Turns, then the turns between two rows, first turn first; the first pair answered
q_251 (before -> after):
[-15  11   3  -1   9  10  -4  -7 -20 -11   6   7  -8   9  -2   1   7   2
   8   6  10  10 -11  -5]  ->  [ -4  -8   0   4  11  -5   1  -5 -23  -2 -10   1  -7   3   7  11  -6   2
  -4   9   6  20 -11  -4]
[-20  18 -19  -4 -10  34   5  -7  14  -7  18 -10  -7  10  17  -1   3  10
   8   5  13 -29   2 -14]  ->  [-28  -1 -19   4   2  34   0   0 -15  -8  14   6  -9  14   2   7  14  22
  16  15  19   3  -9 -10]
[-12 -15   4  11  17  10  29  -4   3  -4 -20  -4 -14  13  19  25   3  -3
  -3   4  18  -2 -16  -5]  ->  [ -9  -2   5  11  11  14  31  -4  17  -3 -15 -11 -14  15  23  19   1 -11
  -5  -1  17 -18 -11  -7]
q_572 (before -> after):
[ -3  10  -5 -13 -21  10  -2  -5   4  -9   4  12  -4   9   9  -6   0   3
  -1  -8  15  -2  14  -1]  ->  [  4  10  -6  -5 -17   4   9  -7  14   0  -4   0   1   4  18  -4  -5  -2
  -9 -12   7 -16  15  -1]
[-18  -1   8  15  26  -8 -15   6 -15   3   8  10   8   2 -14   0  -2  -6
   1  27 -11  13 -11  -2]  ->  [ -7  -6   6  11  16 -17 -18   7  -8   6   2   2  17 -10 -17  -8 -13  -8
  -4  21 -22   9  -1   3]
[  4 -14  -3  25  12  -1  22 -14   3   7  -7 -10 -16  11  28  10  -3 -14
   4   1  14 -15  -2 -13]  ->  [  6 -12 -11   3 -16  12 -15 -12 -30 -15   7  18  -6   4  -2  -9   2   8
  21  -3  16  14  11  -4]
[  1 -12   5   7  11 -13  -7   3 -14  21   4  -6  13 -22 -13 -13  -2 -13
   1  -2 -15   0  -5  14]  ->  [-16  -8   9  10  28  -7   3   3 -14  17   7  -3  -2  -3  -3   0  13 -14
   4   8  -3   4 -21   8]
q_255 (before -> after):
[  9   3  -1  -3   7 -31  -9  18 -32  17   3   7   0  11   6  13   9  -2
  -5  -9  -2  13  -4  15]  ->  [ -1  -5  -7   2  -1  -8   0   7 -29  10  -7  11 -13  24  14  23  16   2
   4 -13  11   9  -8  14]
[ -4   3  -8  -5 -13   9  12 -22  -3 -22  27   5   0  39  -6  10  10  28
  11  17  -3   7 -20  -9]  ->  [ 20 -10  -9   6 -13 -12  23 -22  25   1   1 -23  15  21  16  13 -17  18
 -12  10 -22 -18 -13  -5]
[ -5 -41 -11  25   4  19   4  -2 -14   9 -13  17  17 -22 -33   5   8   4
  14  -2  -5   1   1  13]  ->  [  3 -40  -7  23   6   6   4   3 -12  14 -14  16  22 -33 -31   6   4   0
   9  -2 -13   0   3  14]
Now pairs of rows:
Each pair is 2 to 3 turns apart.
[ 16 -11 -17   2   8 -36  18   3   5  28 -31 -23  11 -12  21   9 -36 -16
 -16 -19 -28 -19  19 -18]  ->  [-37  35 -15 -13   7  15 -16  -2 -11  -1  29  30  -3  15 -31 -14  23  -6
  36 -14  -8 -18  13  -7] => q_251 then q_251
[ -4 -11   3  -9 -30  28  -7 -19  21 -21 -13  -4 -10  11   7   1  -1   7
  16   2  20  -5  -6   2]  ->  [  1  18  16 -11 -19   5 -25  -7  27 -11  11  -9   7 -13  -8 -20   2  -3
  14   2  -4 -16   5   3] => q_255 then q_251
[ 28   9   5 -24  -8 -22  -1  14  -1 -15  13 -17   2  -7  18 -13 -29  -8
 -28  -4  -8  -6  31 -14]  ->  [  9  -4  -1 -28  -4  -3  -4  10 -38 -31  10  13 -17  17  10   2  -9   9
 -11   8  17  34  13 -13] => q_255 then q_251
[-10  23 -19  21  16  18   4 -22  16   6  40  10   5   9 -15  22  28   1
  34  24  24 -30 -17   5]  ->  [ 23 -23 -24  34  24 -21  20 -16   2  24  -6 -11   8  -7   9  46  -1   6
   5  28  16  -2 -21   1] => q_251 then q_251
[ -6  38   3 -28 -12   6 -22   2  -8 -29  23   0 -19  15  18 -15  -3  -4
 -12  -1  23  14  13 -27]  ->  [-10  36   6 -14   2   1  -5   3   6 -20  18  -9 -24  19  32  -1  -2 -16
 -21   3  26   5   4 -31] => q_572 then q_572
[ -2   4  24  16  14  -8   9  10  17   7  -9 -14 -22  16 -15  24  16 -45
   5   9  -6 -33 -20  14]  ->  [ 11   9  31   8  13 -29  -9  18  10   9   3 -13  -9  -5 -30   5  11 -45
   0   7 -21 -27  -7  19] => q_255 then q_572 then q_572
[ -2   0   4  -5  14 -14 -16   5 -24   4  17   8   7 -14 -26 -13   6   1
   8   9 -13  22  -2  15]  ->  [ -2  -9   7   8  36 -26   9  10 -16  12   7  -4  -3  -2   1  12   3  -5
  -8  16  -6  19 -17   4] => q_251 then q_572
[  9 -13  -6  16  12 -12  -6   4  -5  20  -9   5  33 -26 -34  -2  10   6
  26  -1 -24  -3  -6  28]  ->  [-14  16  -7   5   3  15 -15   1  -7   1  17  20  21  -6 -39 -15  24   8
  39   0 -10  -6  -3  23] => q_251 then q_251 then q_255
[ 25   7 -11 -19 -17 -13  13  -3  22  11  14   0   5  31  39  -7 -11 -20
 -14 -11   2  15   7   4]  ->  [ 33   2 -14 -18 -27 -16   4  -2  17  13   8   0  12  22  23 -15 -15 -15
 -12 -14  -4  18  12  11] => q_572 then q_251 then q_572
[ 16  -1 -15 -13 -25   5 -11  -1   3  -6   0   1  13 -11 -12 -21 -12   5
   0 -12  -8  -1  15  11]  ->  [-14  10   2   7  12  17  18  -3  21  -1  11  -3 -10  20  12   9  12  -8
   2  -2   8 -14 -14  -5] => q_572 then q_251
[ 14 -17 -11   2 -12   2  -4   0  -1   5 -23  -3  11 -15  -5 -12  -5  16
   5 -11  -9  -7   8   8]  ->  [ 16 -13  -9  -4 -11  -8 -11   7  -8   1 -15   1  14 -17 -12 -18  -5  14
   1  -6 -13   5  12   3] => q_255 then q_251
[-24  -4 -14   9 -18  23  -8  -7  10   2 -10  -5   3  -2 -17  -7   9   7
  14  -4  11 -32  17  12]  ->  [ -5 -26 -14  17 -17   5   1  -8   9  11 -32 -16   5 -11   1   5  -8   5
   0  -5   6 -24  15   9] => q_251 then q_251 then q_251
[ -6  28   0 -21   3   7  -1   8  -1  -8  12   3   2  22   2 -14   3  -3
 -11   9  -5  -4   8  -5]  ->  [-13  15  -3 -10   2  22   8  -1  -6  -9   2  11  -4  32   1  -4  11   3
  -1   8   3   0  -1  -4] => q_255 then q_251
[ 15 -12   7  -8  -2 -34   1  18  -4  10 -17 -21   0 -10   4   4 -27  21
 -39   0  -3  27  18  -7]  ->  [-16  42  14 -23 -12   5 -15  10  12  -9  29   2  -6   6 -18 -28   4  17
 -11  -7   7  -4  25  -8] => q_251 then q_251
[ -7  10  -3  -9  -7  28  -2 -15   5   1  -6  15   2  27   5  -3   8   6
  14   2  19 -22   0   4]  ->  [ 22 -16  -1   8   6 -11   4  -6   4  23 -28  -7  17  -4  14   3 -13   3
  -7   3  -3 -16   3  11] => q_251 then q_255
[  9  17  37 -33   6 -17  -3  17  40   4  18 -33 -19   7  39  -5  -7 -21
 -39  -1 -12 -43  -3 -34]  ->  [  8  28  33 -44 -17  -3 -40  13  27  -2  37 -10   4 -14 -11 -42   4  -8
 -10  -9 -27 -46  16 -10] => q_251 then q_572
[  9  -8   7 -24 -19  -8  -8  11 -18  -5   3  19   7  -6   4  -9 -18   7
 -12   0  -8  24  21   8]  ->  [ 11 -11   8 -17 -10 -10   5  13 -21  -7  -2  10  -2   6  26   7 -20   3
 -21   6   1  24  11  -5] => q_572 then q_572 then q_251
[ 10  42  11 -14   4 -27 -17  16  13   0  42  -9  11 -19  -2 -32  -1 -20
 -10   3 -17 -17  11  -9]  ->  [ 18 -40 -15  22  -1  -5  32  -9   9  14 -43 -16  -8   5  28  22 -16  -1
 -13   2   0  -2 -11  -4] => q_255 then q_251 then q_255
[-16   0   5   9   8  15  17 -13  -4 -13   1   6 -25  29  15  15  15  -2
  12  16  24  -1 -28  -2]  ->  [ 18  15  16  -4  14 -39 -15  11  -8   1  20  -7  10 -26 -10 -21  -5  -8
  -6  19 -17   4  -6   6] => q_255 then q_255 then q_572
[  2  29 -12 -12  -8   5  -7 -20  -1  -8  -7  -3   2   4  15 -12  19  30
  -6 -20  10  -1   6   5]  ->  [ 10   3 -13   2   4 -13   2 -18  -3   3 -25 -16   1  -3  25   6  10  30
 -16 -17   5   9   0   3] => q_251 then q_251 then q_572
[-20  20  15   8  38 -12   9  13  14   3  20 -13 -11  -1  15   7  19 -10
  -9  12  -5  -3 -15 -13]  ->  [  5  -9   8  13  31 -32   9  14   6  16  -1 -22   3 -22  12   9  -1  -5
 -20   7 -19   9 -10  -5] => q_572 then q_251 then q_572
[ 21 -63 -16   2 -16  12   1  -7 -36   2 -49 -12  22 -15  21  18  -9  31
   9  -4   8  40   8  20]  ->  [  9 -46   8  20  36 -17  27   9 -20  17 -29 -33   5  -8  52  40   2   8
  -8  12   5  35 -19   1] => q_255 then q_572
[  5 -27   6 -18 -19  11   1  -5 -12   9 -18 -12 -11   1  21  22 -14 -19
 -18   1  20  20  -7  -1]  ->  [ -9  13  15 -34 -21  14 -22   3 -12  -5  23   4  -9   3   9  -3  -1 -21
 -11   1  20  15   2  -4] => q_255 then q_251 then q_255
[ -5   9 -10 -39 -31   4  -1  -4   1  -9   6   1  -8  13 -20 -15 -13   6
 -20   4   8   4  25  10]  ->  [-27   1  -6 -18   0   9  13  -4  -8  -5  12  12 -23  27 -24   9  15   3
  -9  16  17  12  -3   8] => q_572 then q_251 then q_251
[-12  11   3 -12  -7   3 -10  -7  12   3  -3   1   1   0   3   8 -20  -5
 -15 -16  -2 -17   4  -1]  ->  [-18  12   6 -17   4  -1 -21   0  -8  -6   8  18   1  -2 -11   8 -10   2
  -4  -3   5   5   2   0] => q_255 then q_251
